In the data rows, 50 means zero.
Here is a table of points, one per row:
tensor([63, 53, 35, 59, 66, 49, 78, 56, 78, 36, 18, 50, 52, 49, 56, 37, 33, 51,
        50, 29, 56, 73, 46, 59, 22, 65, 24, 37, 41, 71, 34, 73])
tensor([73, 18, 62, 50, 38, 26, 66, 44, 41, 53, 34, 51, 73, 51, 38, 54, 45, 43,
        70, 53, 57, 71, 73, 52, 33, 73, 61, 38,  6, 38, 56, 59])
tensor([38, 64, 56, 78, 65, 68, 35, 55, 51, 56, 68, 62, 41, 56, 38, 58, 71, 63,
        41, 41, 41, 20, 64, 20, 68, 27, 51, 59, 64, 60, 73, 32])
tensor([37, 34, 57, 24, 31, 63, 29, 49, 14, 60, 67, 55, 38, 56, 40, 43, 60, 58,
        67, 59, 55, 36, 49, 49, 74, 47, 68, 58, 56, 27, 40, 45])
tensor([36, 49, 31, 46, 56, 56, 50, 34, 76, 71, 53, 82, 62, 65, 94, 62, 24, 48,
        60, 24, 40, 56, 39, 61, 49, 38, 65, 66, 65, 57, 51, 40])
tensor([46, 52, 71, 27, 49, 80, 27, 94, 30, 22, 57, 33, 31, 24, 27, 44, 86, 94,
        63, 76, 68, 35, 59, 14, 73, 38, 46, 51, 65, 14, 53, 66])
tensor([70,  6, 76, 45, 37, 18, 64, 50, 47, 46, 37, 47, 68, 47, 41, 53, 54, 26,
        69, 54, 56, 60, 68, 57, 26, 78, 60, 41, 20, 44, 49, 54])
tensor([50, 41, 49, 43, 62, 56, 61, 48, 51, 38, 47, 48, 46, 49, 51, 38, 47, 50,
        20, 62, 47, 55, 30, 44, 46, 52, 30, 39, 43, 61, 30, 47])
tensor([74, 22, 65, 43, 35, 20, 58, 51, 42, 31, 36, 38, 71, 44, 46, 55, 49, 33,
        76, 57, 52, 59, 70, 69, 41, 74, 69, 41, 14, 53, 64, 57])
tensor([49, 57, 51, 14, 49, 60, 37, 71, 32, 18, 44, 22, 33, 35, 26, 14, 59, 66,
        49, 67, 86, 38, 29, 43, 65, 35, 35, 50, 51, 40, 27, 69])
tensor([52, 94, 50,  6, 62, 30, 52, 70, 35, 29, 40, 20, 26, 22, 35,  6, 64, 68,
        38, 69, 78, 63, 22, 46, 67, 55, 38, 31, 53, 42, 20, 62])
tensor([51, 30, 78, 40, 18, 34, 47, 29, 43, 78, 73, 65, 94, 70, 59, 73, 35, 14,
        86, 51, 36, 51, 69, 94, 47, 60, 94, 62, 47, 26, 71, 26])
tensor([60, 56, 45, 56, 74, 52, 82, 43, 68, 27, 20, 46, 53, 41, 47, 31, 43, 59,
        47, 30, 57, 62, 57, 53, 14, 62, 34, 43, 31, 70, 43, 78])
tensor([94, 20, 64, 61, 20, 35, 65, 47, 45, 35, 41, 41, 80, 45, 43, 50, 36, 42,
        61, 58, 53, 52, 80, 73, 39, 71, 57, 29, 24, 52, 61, 47])
tensor([69, 69, 35, 30, 47, 61, 54, 65, 41, 20, 47, 31, 30, 32, 32, 27, 57, 67,
        14, 68, 80, 51, 33, 35, 60, 53, 36, 44, 59, 51, 35, 67])
tensor([56, 46, 53, 62, 71, 57, 68, 46, 82, 48, 27, 57, 51, 47, 60, 34, 35, 54,
        53, 35, 46, 62, 59, 51, 20, 69, 14, 35, 39, 67, 44, 80])
tensor([35, 55, 30, 38, 41, 46, 30, 27, 50, 76, 65, 70, 58, 86, 86, 65, 47, 41,
        55, 41, 22, 50, 41, 56, 55, 24, 70, 73, 73, 41, 47, 20])
tensor([58, 71, 51, 66, 86, 50, 80, 43, 74, 24, 22, 53, 49, 39, 62, 30, 29, 53,
        56, 38, 54, 70, 44, 58, 43, 59, 20, 38, 36, 78, 42, 61])
tensor([76, 24, 65, 69, 24, 53, 76, 53, 49, 33, 35, 37, 74, 43, 43, 54, 49, 34,
        62, 60, 49, 65, 74, 71, 38, 86, 57, 24, 32, 50, 62, 49])
tensor([57, 38, 14, 42, 43, 50, 60, 52, 53, 54, 45, 27, 46, 50, 53, 51, 42, 56,
        18, 57, 59, 59, 62, 46, 51, 54, 50, 44, 60, 49, 31, 50])
tensor([29, 49, 62, 94, 40, 73, 24, 61, 50, 62, 71, 67, 47, 64, 53, 70, 73, 62,
        59, 56, 35, 24, 65, 36, 70, 29, 54, 70, 94, 41, 76, 41])
tensor([86, 27, 74, 63, 32, 29, 62, 59, 34, 38, 51, 29, 82, 46, 37, 56, 51, 18,
        80, 56, 54, 65, 78, 63, 46, 82, 76, 22, 18, 43, 66, 53])
tensor([65, 86, 33, 65, 82, 47, 59, 58, 94, 51, 14, 45, 57, 38, 56, 33, 30, 52,
        41, 14, 62, 76, 48, 62, 31, 63, 31, 34, 27, 86, 38, 56])
tensor([33, 47, 47, 41, 42, 42, 32, 14, 52, 73, 69, 71, 53, 94, 80, 78, 38, 39,
        54, 46, 38, 44, 31, 59, 57, 22, 74, 67, 71, 39, 50, 33])
tensor([44, 50, 55, 67, 59, 70, 44, 59, 54, 64, 76, 64, 43, 58, 48, 57, 69, 65,
        58, 32, 38, 37, 60, 38, 56, 40, 53, 62, 63, 62, 70, 44])
tensor([71, 35, 61, 53, 14, 45, 67, 38, 40, 43, 39, 34, 70, 55, 50, 46, 43, 20,
        57, 63, 53, 68, 71, 67, 29, 94, 64, 30, 29, 47, 68, 51])
tensor([59, 67, 37, 29, 35, 58, 54, 65, 43,  6, 49, 26, 35, 31, 31, 18, 56, 65,
        42, 70, 67, 54, 26, 47, 59, 51, 41, 42, 62, 51, 29, 60])
tensor([39, 78, 54, 74, 58, 67, 34, 62, 46, 57, 65, 58, 39, 63, 49, 61, 68, 61,
        36, 49, 33, 14, 62, 24, 63, 14, 51, 55, 54, 55, 69, 38])
tensor([24, 51, 18, 60, 51, 39, 47, 35, 66, 67, 56, 76, 59, 68, 71, 69, 20, 27,
        59, 35,  6, 57, 37, 65, 47, 31, 62, 68, 55, 57, 52, 27])
tensor([64, 65, 50, 50, 80, 40, 73, 62, 65, 49, 24, 39, 44, 37, 66, 35, 46, 56,
        51,  6, 60, 82, 61, 56,  6, 57, 32, 14, 42, 94, 35, 70])
tensor([32, 68, 59, 86, 67, 64, 41, 49, 46, 55, 78, 63, 42, 57, 45, 60, 70, 62,
        43, 37, 32,  6, 52, 38, 53, 20, 49, 76, 56, 56, 82, 39])
tensor([34, 61, 66, 34, 47, 74,  6, 76, 20, 35, 63, 44, 24, 27, 20, 46, 94, 80,
        66, 82, 71, 30, 56, 33, 80, 30, 47, 57, 86, 22, 63, 82])
tensor([78, 36, 59, 51, 33, 36, 70, 51, 47, 40, 38, 49, 86, 42, 42, 52, 50, 35,
        51, 64, 58, 80, 67, 86, 24, 70, 63, 20, 33, 49, 54, 48])
tensor([50, 39, 48, 46, 56, 47, 57, 53, 57, 43, 41, 30, 43, 44, 46, 36, 54, 38,
         6, 61, 47, 56, 50, 37, 44, 58, 22, 40, 43, 65, 38, 46])
tensor([68, 26, 82, 73,  6, 65, 44, 63, 22, 56, 80, 54, 66, 51, 39, 59, 67, 47,
        94, 52, 43, 32, 94, 50, 53, 54, 65, 78, 46, 37, 80, 30])
tensor([35, 45, 47, 58, 46, 41, 43, 32, 58, 66, 50, 74, 67, 71, 76, 74,  6, 46,
        46, 18, 35, 53, 27, 80, 32, 46, 58, 65, 58, 59, 56, 29])
tensor([43, 57, 73, 37, 44, 82, 26, 74, 27, 49, 56, 43, 32, 29,  6, 43, 82, 78,
        71, 80, 66, 31, 58,  6, 94, 33, 48, 63, 66, 30, 59, 65])
tensor([49, 62,  6, 41, 73, 35, 56, 39, 55, 44, 51, 38, 45, 53, 57, 49, 53, 37,
        32, 44, 49, 57,  6, 41, 52, 47, 41, 49, 34, 76, 32, 43])
tensor([44, 35, 56, 33, 30, 53, 38, 42, 33, 62, 82, 56, 38, 54, 36, 49, 57, 49,
        73, 59, 45, 49, 44, 47, 71, 51, 59, 54, 50, 31, 36, 43])
tensor([41, 63, 57, 80, 64, 69, 41, 64, 54, 61, 70, 60, 44, 61, 49, 62, 66, 60,
        39, 43, 37, 18, 54, 29, 64,  6, 50, 61, 61, 59, 78, 41])
tensor([26, 50, 39, 44, 39, 37, 39,  6, 56, 69, 58, 73, 54, 80, 73, 94, 34, 35,
        46, 53, 20, 43, 47, 57, 62, 44, 67, 82, 67, 33, 57, 14])
tensor([57, 76, 44, 18, 53, 48, 46, 68, 39, 51, 52, 24, 14, 30, 29, 22, 59, 69,
        33, 71, 74, 45, 14, 44, 69, 44, 44, 47, 52, 44, 18, 76])
tensor([56, 82, 44, 47, 78, 44, 65, 50, 65, 50, 29, 57, 55, 43, 64, 44, 14, 54,
        50, 48, 51, 78, 49, 70, 38, 57, 38, 35, 40, 68, 51, 55])
tensor([65, 80, 26, 55, 94, 22, 71, 46, 80, 52, 26, 49, 56, 52, 61, 50, 18, 47,
        48, 26, 62, 66, 35, 50, 40, 61,  6, 36, 35, 80, 45, 53])
tensor([80, 31, 60, 57, 27, 27, 69, 57, 44, 32, 43, 51, 76, 48, 54, 57, 22, 22,
        56, 62, 61, 86, 76, 82, 36, 76, 56, 26, 26, 47, 62, 56])
tensor([43, 59, 69, 31, 45, 76, 18, 80, 35, 41, 55, 46, 29,  6, 14, 42, 80, 86,
        62, 94, 70, 29, 51, 18, 82, 43, 47, 56, 70,  6, 58, 94])
tensor([31, 53, 41, 49, 48, 38, 46, 24, 63, 65, 60, 59, 56, 73, 65, 59, 44, 46,
        40, 36, 24, 38, 32, 45, 50, 45, 54, 53, 54, 54, 47, 18])
tensor([62, 14, 86, 68, 29, 71, 45, 56, 26, 63, 94, 62, 65, 59, 44, 67, 61, 50,
        74, 55, 44, 33, 82, 60, 59, 65, 71, 94, 46, 38, 86, 36])
tensor([59, 62, 43, 71, 59, 54, 62, 60, 71, 34, 30, 43, 48, 36, 57, 40, 48, 36,
        30, 49, 59, 74, 51, 68, 30, 64, 37, 33, 48, 66, 43, 58])
tensor([82, 32, 63, 47, 34,  6, 63, 40, 44, 47, 33, 41, 64, 46, 44, 48, 41, 29,
        68, 50, 63, 61, 66, 65, 27, 80, 56, 27, 22, 43, 46, 59])
tensor([48, 40, 22, 57, 65, 43, 57, 36, 62, 53, 43, 52, 47, 62, 51, 51, 52, 57,
        35, 20, 42, 50, 47, 40, 35, 53, 18, 46, 30, 65, 33, 49])
tensor([47, 33, 67, 39, 26, 14, 51, 31, 31, 68, 66, 66, 78, 67, 58, 68, 26,  6,
        78, 47, 39, 58, 65, 76, 44, 66, 86, 60, 51, 18, 65, 34])
tensor([38, 74, 68, 36, 50, 94, 14, 86,  6, 42, 59, 32, 34, 14, 22, 47, 74, 82,
        64, 74, 82, 35, 54, 26, 86, 48, 52, 59, 69, 34, 59, 71])
tensor([ 6, 43, 27, 53, 43, 46, 31, 22, 59, 94, 62, 80, 59, 82, 74, 86, 39, 45,
        49, 45, 26, 41, 41, 55, 56, 36, 73, 71, 76, 36, 49, 38])
tensor([54, 59, 49, 26, 36, 59, 51, 66, 38, 30, 44, 18, 35, 26, 35, 29, 58, 59,
        27, 73, 73, 47, 24, 39, 61, 49, 40, 49, 57, 45, 37, 63])
tensor([55, 56, 32, 32, 57, 31, 48, 73, 36, 26, 35,  6, 27, 34, 33, 24, 63, 73,
        53, 65, 94, 41, 50, 30, 49, 43, 26, 48, 50, 54, 26, 74])
tensor([45, 43, 34, 65, 69, 41, 56, 45, 62, 57, 46, 53, 36, 60, 52, 53, 51, 49,
        24, 33, 43, 44, 46, 35, 34, 56, 43, 50, 38, 63, 41, 52])
tensor([20, 60, 52, 44, 41, 55, 36, 35, 56, 82, 61, 94, 61, 74, 78, 82, 46, 44,
        44, 34, 18, 43, 53, 54, 65, 26, 66, 56, 78, 35, 60, 22])
tensor([67, 54, 46, 82, 61, 54, 74, 44, 86, 14, 32, 44, 65, 41, 63, 41, 53, 53,
        31, 40, 50, 69, 56, 66, 35, 62, 39, 32, 45, 82, 55, 57])
tensor([53, 44, 41, 54, 60, 62, 94, 47, 69, 54, 31, 36, 54, 40, 55, 35, 37, 41,
        37, 46, 51, 67, 55, 78, 37, 68, 44, 18, 44, 74, 50, 51])
tensor([61, 70, 46, 20, 54, 43, 40, 67, 37, 45, 48, 14, 18, 20, 30, 26, 62, 70,
        38, 65, 76, 49, 20, 42, 58, 39, 42, 45, 44, 50,  6, 65])
Along one direction, these points spread out more than along any other. Take the direction at right angles to it along which they spread out most. Go by this last direction. Where along it does each point below lie, from 0 to 99? 50 is the average, and the first point above lies past it. One standard deviation of the points above along it is 16.
tensor([30, 48, 38, 59, 57, 57, 49, 20, 67, 80, 54, 78, 69, 65, 82, 76, 41, 24,
        47, 38, 31, 46, 40, 62, 42, 35, 59, 64, 62, 46, 48, 37]) 35
tensor([18, 42, 36, 54, 44, 51, 38, 18, 61, 74, 57, 68, 57, 76, 69, 71, 27, 31,
        44, 54, 14, 42, 36, 51, 51, 41, 82, 69, 68, 35, 53, 35]) 28
tensor([46, 44, 20, 51, 68, 32, 55, 38, 49, 47, 50, 54, 41, 53, 59, 39, 55, 43,
        34, 31, 44, 46, 45, 27, 43, 50, 35, 52, 37, 64, 41, 46]) 54
tensor([14, 66, 40, 49, 38, 59, 42, 30, 57, 86, 62, 86, 62, 78, 70, 80, 44, 40,
        52, 27, 29, 40, 34, 74, 62, 32, 80, 86, 80, 29, 54,  6]) 20
tensor([62, 37, 53, 64, 51, 51, 53, 41, 70, 41, 49, 35, 51, 38, 54, 47, 38, 30,
        22, 50, 48, 53, 43, 43, 50, 56, 29, 43, 35, 62, 24, 50]) 60
tensor([53, 54, 54, 22, 54, 62, 49, 69, 38, 39, 42, 40, 20, 35, 34, 20, 62, 71,
        54, 66, 69, 47, 18, 31, 54, 46, 33, 46, 49, 48, 14, 86]) 60
tensor([40, 73, 80, 35, 46, 86, 22, 82, 24, 50, 59, 42,  6, 33, 18, 38, 78, 76,
        65, 78, 65, 34, 42, 32, 78, 42, 43, 57, 74, 20, 65, 68]) 38
tensor([42, 65, 58, 76, 63, 65, 33, 54, 48, 59, 74, 61, 37, 59, 47, 65, 65, 64,
        43, 47, 34, 26, 63, 34, 66, 18, 49, 65, 53, 58, 74, 24]) 31
tensor([27, 46, 43, 48, 52, 49, 50, 26, 64, 70, 54, 69, 60, 66, 68, 66, 32, 32,
        57, 39, 27, 54, 43, 64, 48, 49, 62, 74, 57, 53, 57, 31]) 37
tensor([22, 41, 24, 52, 55, 38, 43, 33, 53, 65, 64, 65, 49, 69, 67, 63, 31, 38,
        26, 44, 30, 39, 38, 48, 45, 50, 55, 54, 59, 46, 44, 35]) 39
tensor([41, 58, 70, 35, 53, 78, 20, 78, 29, 37, 53, 35, 22, 18, 24, 41, 76, 74,
        65, 86, 65, 27, 57, 22, 76, 34, 53, 53, 82, 24, 67, 62]) 39
tensor([51, 38, 29, 38, 50, 44, 59, 37, 59, 58, 38, 50, 50, 54, 50, 56, 50, 44,
        29, 22, 50, 64, 38, 49, 41, 41, 46, 51, 49, 56, 22, 54]) 55
tensor([47, 47, 42, 56, 76, 24, 53, 41, 60, 44, 46, 47, 40, 57, 62, 45, 56, 51,
        35, 42, 46, 48, 35, 41, 57, 37, 45, 47, 41, 73, 46, 44]) 53
tensor([54, 51, 38, 62, 70, 33, 86, 54, 73, 46,  6, 56, 50, 50, 65, 32, 40, 55,
        45, 43, 64, 94, 53, 54, 18, 67, 27,  6, 38, 69, 39, 64]) 76
tensor([66, 29, 94, 70, 22, 66, 35, 57, 18, 59, 86, 59, 63, 62, 41, 64, 65, 57,
        82, 51, 41, 22, 86, 53, 54, 59, 78, 80, 47, 32, 94, 42]) 25
